Where one turn sends some rows of the set: a few examples, then the rows asked:
Z_212: [ 1.44 -2.04  1.53  2.25  1.44  0.94  2.27  1.19 -1.43 -0.60  0.28 -0.52]
Z_842: [ 0.78 -1.33  4.52  0.43  1.68 -0.71  1.69 -1.40  0.82 -1.37  0.41 -0.29]
Z_938: [ 1.45 -1.08  2.18  0.49  0.76 -0.33  0.66 -2.86  0.68  2.43  0.24 -0.30]
Z_312: [ 1.26  0.30  1.31  0.12  2.54 -0.61 -0.49 -1.28  0.71  0.26  0.42  0.46]
Z_288: [ 1.88 -0.93  4.30 -0.37  0.47 -0.42  0.65 -2.19 -0.73  1.21 -0.57 -0.43]
Z_704: [ 2.79 -2.79  1.69  2.81 -0.10  0.88  1.34  1.39  1.18  0.65  0.51 -0.89]
Z_310: [ 2.95 -1.44  1.89 -0.69 -1.43 -0.65  1.08  0.84 -0.18 -1.11 -0.84 -3.29]
Z_894: [ 3.51 -1.58  2.12  1.54 -0.02  0.80 -0.06  2.27 -0.47  0.16 -0.26 -0.68]
Z_55: [ 2.10 -1.37  1.90  1.30 -0.93  0.72  0.52  2.02  0.69 -0.52  1.65 -1.77]
Z_919: [ 1.15 -1.11  2.32  0.41  0.46  1.34  0.35 -2.69  0.44  1.63 -1.41 -0.51]
Z_960: [ 1.22 -1.06  2.40 -0.25 -0.36  0.90  0.34 -2.73  1.62  0.98 -0.69 -2.23]
Z_309: [ 1.15 -2.31  3.15  0.58 -0.06  0.65  1.11  2.36  0.11 -0.50 -1.60 -2.37]
Z_964: [ 2.14 -2.17  1.35  0.81  0.92 -3.39  1.70  1.86  0.67 -0.05 -0.25 -0.92]
Z_524: [ 2.47 -1.28 -0.83  1.48  1.10  0.29  0.86  0.98  0.55  0.01  0.86 -2.48]
Z_69: [ 2.14 -2.08  3.88 -1.15  0.77 -0.91  1.99 -0.73  0.26 -2.08 -1.16  0.14]
Z_150: [ 2.96 -1.48  0.53 -1.36  0.69 -1.46  0.66 -1.25  2.80 -0.76 -0.33 -1.54]
Z_993: [ 2.96 -2.07  1.05 -1.41 -1.42 -1.48  0.19 -0.88  1.52 -0.52 -1.35 -1.86]
Z_529: [ 1.41 -1.79  0.63  1.48  2.69 -1.55  0.56  0.10  1.79 -0.19  0.96  0.47]
Z_289: [ 1.08 -1.44  1.65 -0.96 -0.23 -0.20  1.35 -2.15 -0.01 -1.38 -0.60 -3.41]
Z_147: [ 0.86 -1.32  0.43 -0.08  1.82 -0.26  1.42 -1.28  0.68 -0.02 -0.05  1.89]
Z_956: [ 3.45 -1.45  2.62  0.27  2.02 -1.52  0.28 -1.67  2.57 -0.14 -0.96 -1.79]
Z_460: [ 1.36 -1.39  1.81 -0.25  1.04  0.41  1.06 -1.82 -2.23 -0.49 -2.17 -0.83]
Z_634: [ 1.23 -0.76  3.70 -0.65 -0.26  1.09  0.19 -2.16 -0.06  0.42 -1.36 -1.38]
Z_305: [ 0.43 -1.71 -0.51  0.00 -0.46 -0.37  0.77 -1.30  0.69  0.70  0.02  1.01]
Z_262: [ 1.76 -2.37  2.14  1.41  0.09  0.52  2.36  0.50 -2.00  0.14 -1.61  0.37]
Z_444: [ 3.52 -2.16  2.36  0.96  0.59 -0.07  1.59  1.48 -0.32 -1.50 -0.53 -3.20]
Z_387: [ 1.21 -2.24 -0.13  0.87  1.04  0.23  1.72 -2.86  0.45  0.66 -1.28 -1.72]
Z_43: [ 1.37 -3.00  3.29 -0.18 -0.86 -0.55  1.99 -0.87 -0.60 -0.88 -1.64  0.80]
Z_697: [ 1.33 -2.03  1.70  0.83  0.83 -3.19  2.02  1.87  0.22 -0.34  0.27 -0.49]
Z_76: [ 2.01 -2.02  3.48  0.78  2.44 -1.62  0.83  0.84 -0.03 -1.61 -0.25  0.64]
Z_896: [ 1.35 -1.94  0.50  0.82  0.09  0.49  0.39  1.89  1.82  0.71 -0.86 -3.01]
Z_332: [ 0.12 -1.99  1.10  1.65  0.81  1.25  0.98  2.01  0.01  0.95 -1.03 -0.62]
Z_38: [ 2.66 -1.60  2.15 -0.06  1.60 -2.34  0.09  0.59  2.11 -1.74  0.63 -1.86]
Z_96: [ 1.21 -1.76 -1.19  1.34 -0.43  0.13  1.72 -0.21  1.03  1.08  0.52 -1.52]
Z_169: [ 2.12 -0.76  3.20 -0.80 -0.19 -0.91  0.30 -2.47  1.15  1.20  0.37 -2.29]
Z_283: [ 1.61 -1.61  0.88  0.69  1.05 -3.22  1.37  1.95  0.21  0.07  0.15 -0.36]

Z_960 turns into Z_919
Z_460 turns into Z_289
Z_305 turns into Z_43
Where do these go?
Z_312 turns into Z_842
Z_212 turns into Z_444
Z_76 turns into Z_38
Z_169 turns into Z_938
Z_55 turns into Z_704
Z_69 turns into Z_150
Z_896 turns into Z_332
Z_964 turns into Z_283
Z_310 turns into Z_96

